Each scene shows the same named points in several views, each turned, perhaps mirrored, and shifted as a whole.
A view may leave some points out. In some views, one point has been moved. Which views, in the order they come, and which point in each? Write - if no view has one.

Scene 1 (6 views)
view 1:
  regi [-11.7  41.2  -5.9 -10.6 -21.6 -16.0   1.6  -6.7  -1.1   7.6 -12.7   6.3]
  megod [-20.7  35.3  -5.8 -10.7 -17.4 -26.9  16.1 -17.5 -12.9   2.3 -18.3   2.1]
  bofe [-16.5  23.7 -17.7   5.4 -23.5 -18.3   1.1 -28.0  13.2 -20.9 -28.6  16.7]
  netu [-11.4  38.7  -7.8 -11.4 -20.7 -12.9   0.3 -10.8   4.0   5.7 -14.2   8.0]
  finaz [-10.6  37.9  -8.5 -12.9 -19.4  -9.1  -2.3 -11.9  10.3   6.3 -14.0   9.7]
  zofum [-15.9  40.0  -4.3 -10.5 -20.3 -22.3   8.2  -8.8 -10.0   6.6 -13.8   3.3]
  Lavi [-22.6  40.1  -0.5 -15.3 -16.9 -31.5  20.6 -12.2 -23.8   8.6 -15.1  -3.9]
  tum [-14.9  25.8 -17.6   9.9 -26.9 -20.2  -0.9 -25.3  12.0 -22.6 -27.4  17.3]
view 2:
  mim [ -7.8 -23.3   2.4 -17.2  -2.2  26.3  -7.2   6.7  -1.0  -7.0 -13.2 -23.6]
  finaz [ -4.4 -11.7   1.6 -22.2   6.6  22.4 -14.2   6.8   7.1   8.5  -6.0  -6.7]
  Lavi [-13.1 -34.4   3.7 -21.0 -10.3  32.5 -13.4   9.3  -6.9 -20.8 -12.9 -29.1]
  netu [ -3.5 -14.8   1.5 -22.7   4.3  23.4 -13.0   6.9   4.5   4.0  -8.1 -11.4]
  fab [-12.0 -21.4   2.5 -24.1  -1.5  28.9 -19.1   9.5   2.0  -3.4  -4.6 -11.7]
  nono [ -5.0 -17.0   1.4 -24.5   3.1  25.4 -16.8   8.6   4.4   1.5  -6.3  -9.8]
  bofe [-17.0  -3.1   0.3   6.4   7.1  20.6  10.6   0.0   6.7  19.0 -11.3 -19.1]
  tum [-11.9  -2.8   0.6   5.6   8.1  18.3  13.1  -0.8   6.2  19.2 -14.7 -21.1]
  regi [ -0.7 -18.2   2.3 -24.9   2.9  23.2 -13.2   7.3   3.2  -0.7 -11.2 -14.7]
view 3:
  finaz [ -3.3 -51.9 -33.4 -36.1  26.7  47.4  28.8  27.5  -9.9  46.6  40.2 -25.8]
  megod [ -0.2 -47.8 -49.3 -19.0  34.9  41.7  27.6  32.3 -15.0  46.1  17.2  -9.7]
  Lavi [  4.6 -47.9 -57.2 -11.7  36.7  37.3  24.8  23.2 -22.2  44.3  13.6 -10.0]
  tum [-10.8 -43.1 -21.4 -41.2  36.5  55.7  40.8  56.2   4.2  40.9  21.4 -14.0]
  nono [ -1.0 -52.8 -39.8 -30.7  27.8  44.1  26.3  24.1 -14.4  47.4  36.9 -23.3]
  bofe [-12.7 -44.7 -23.7 -39.6  34.2  54.5  38.7  56.9   4.2  45.0  24.2 -12.6]
  fab [ -1.6 -53.1 -46.0 -24.8  27.8  42.7  23.7  25.2 -15.8  50.4  34.4 -19.2]
  netu [ -1.7 -50.7 -36.3 -33.5  28.7  46.2  29.5  26.4 -11.9  44.6  35.4 -24.0]
  regi [  1.1 -49.5 -39.0 -30.0  30.7  44.5  29.2  22.7 -15.3  41.4  31.5 -24.3]
  zofum [  2.1 -48.4 -44.9 -23.5  33.3  42.7  28.7  24.5 -16.8  41.8  22.9 -17.9]
view 4:
  tum [ 29.3 -46.7  -3.9  22.6  -8.8 -44.7   8.0  -6.1  -2.1  57.6   3.9  25.2]
  nono [ -6.0 -37.5   6.6  26.0  -6.3 -48.4  11.2   3.9 -12.8  31.4  -2.0   6.6]
  zofum [ -9.7 -40.0   1.6  19.5   1.3 -48.3  21.4   4.2  -5.6  42.0  -2.0   0.5]
  mim [ -5.6 -41.4  -0.3  18.5   2.0 -47.5  20.1   3.7  -2.5  46.6  -1.3   3.0]
  fab [-13.5 -35.5   2.9  24.0  -2.7 -50.0   8.6   5.0  -8.0  34.2  -2.5   3.3]
  netu [ -0.5 -39.8   6.1  25.2  -6.3 -48.0  13.5   2.0 -12.8  33.8  -1.0   7.9]
  bofe [ 26.0 -44.3  -4.8  23.4  -9.6 -45.5   2.8  -6.2  -1.1  55.9   4.1  25.3]
view 5:
  finaz [ 16.8  42.8   2.2  -2.9 -18.4  23.5 -38.4 -38.5 -11.5  10.4  13.2   7.0]
  megod [ -7.2  35.2   1.9  -5.5 -16.4  20.2 -20.3 -29.9   7.6   5.8   8.2   0.5]
  tum [  6.1  41.1 -14.7   7.8 -33.6  14.3 -19.1 -33.3  -9.2  15.4  10.1  37.2]
  mim [ -3.8  34.5   3.6  -4.5 -21.2  24.2 -27.2 -30.9   3.2   8.3   6.5   3.1]
  netu [ 11.3  40.0   3.7  -3.9 -19.1  24.5 -36.7 -36.3  -7.7   9.8  10.9   6.3]
  bofe [  8.1  43.3 -14.6   7.6 -29.3  11.6 -16.9 -33.9  -9.0  13.5  12.7  35.3]
  Lavi [-13.6  31.4   8.9  -9.4 -14.2  24.1 -22.3 -27.7  13.3   4.2   5.2 -10.9]
  zofum [ -1.2  34.6   5.6  -6.4 -19.6  25.9 -31.3 -31.9   2.3   8.3   6.8  -0.8]
  fab [  7.8  39.8   6.3  -7.1 -11.2  21.9 -32.1 -35.8  -1.7   6.0  13.2  -4.5]
  regi [  7.4  37.4   5.8  -5.7 -20.5  26.7 -38.0 -35.1  -4.7  10.2   8.3   2.6]
view 6:
  regi [ 17.0 -11.9  16.8  27.7 -17.0 -11.6 -27.6  10.2  11.9  26.1  16.2  19.3]
  megod [ 27.9  -8.8  13.8  33.4 -10.1   3.8 -21.6   8.8   0.8  23.5  21.1  30.9]
  bofe [  2.0 -22.1   4.8  31.4 -11.8 -10.4  -8.5  -9.1 -17.7   8.0  10.2  15.5]
  finaz [  6.7 -12.9  15.7  29.5 -18.3 -14.8 -26.3  14.5   7.7  21.5  11.6  11.9]
  Lavi [ 38.5  -4.9  16.5  32.3  -9.1   8.5 -25.8  12.2   7.8  29.5  25.8  37.1]
  netu [  8.3 -14.3  13.5  30.0 -16.1 -12.0 -23.1  10.2   2.5  19.8  11.9  14.2]
  tum [  2.8 -23.8   5.4  28.2 -12.4 -12.5  -8.7 -14.8 -15.2   9.0   9.8  16.4]
  zofum [ 25.2  -9.9  17.1  28.6 -13.9  -4.2 -25.7   9.2   9.6  26.3  20.2  26.2]
  mim [ 24.9 -11.1  15.0  29.8 -12.1  -2.7 -23.0   4.8   4.7  24.5  20.0  27.9]
  nono [ 13.0  -9.9  17.3  30.6 -17.3 -10.9 -28.3  17.5  10.1  24.7  13.4  15.9]
Views that do not fit: view 6
  moved in view 6: netu

Scene 2 (5 views)
view 1:
  baz [-74.6  24.1  20.5 -17.7  -9.6]
  debul [-37.2  19.1   6.5  16.0 -28.9]
  beb [-38.3  24.1  12.9  10.2 -26.5]
  raduk [-39.8  23.0   8.1  -7.8 -24.9]
  Degi [-76.9  16.1  13.9  -7.3   2.4]
  Gikib [-61.8  19.7  10.6 -11.3  -5.4]
  Migov [-27.4  18.2   9.4   9.3 -31.5]
view 2:
  Degi [ 21.3 -26.6  37.3 -30.6  -9.1]
  beb [ -5.8   5.7  11.1 -21.0 -17.7]
  debul [-11.7  10.1  13.0 -20.4 -12.5]
  baz [ 24.9 -30.0  23.6 -16.7 -13.2]
  raduk [  7.7   4.8  16.3  -6.4 -16.8]
  zabot [ 21.6 -29.9  28.1 -27.3  -9.3]
  kizel [  6.3 -34.1  33.4 -28.6 -22.7]
  nek [ 11.0 -21.9  19.6 -21.0 -10.3]
view 3:
  Gikib [-22.9  18.6  -8.9  -7.5 -13.7]
  Degi [-34.6  14.2  -2.3   4.9  -9.7]
  debul [ 15.0  30.8 -23.2   1.9  -4.7]
  baz [-28.3   4.7  -1.7 -11.1  -7.2]
  zabot [-31.0   7.5  -0.9  -2.1  -5.3]
  kizel [-29.4   8.1   7.6   3.4  -1.3]
  beb [ 11.1  29.2 -18.9  -3.9  -3.0]
  raduk [  1.7  23.5 -20.0 -17.1 -13.7]
view 4:
  beb [ 38.5  22.9 -13.5 -35.9  17.5]
  nek [ 32.2  42.9 -10.4  -9.7  27.2]
  debul [ 39.6  18.6 -10.7 -37.2   9.9]
  kizel [19.4 43.2 -7.1  3.5 34.9]
  raduk [ 35.5  41.7 -19.5 -37.5  17.3]
  Gikib [ 19.3  49.1  -9.9 -17.5  25.0]
  zabot [21.8 51.5 -4.8 -0.9 31.4]
view 5:
  kizel [ -0.5   5.6   9.3  24.2 -91.5]
  debul [  3.1 -26.2  24.5  34.8 -46.5]
  baz [-11.9   2.6  21.8  18.0 -88.5]
  zabot [ -3.3   7.6  17.8  20.2 -87.4]
  nek [ -3.1  -6.6  20.7  22.4 -80.3]
  Migov [ -6.7 -29.6  28.7  37.9 -42.5]
  Gikib [ -9.5   4.3  25.5  28.0 -72.8]
Views that do not fit: view 2
  moved in view 2: kizel
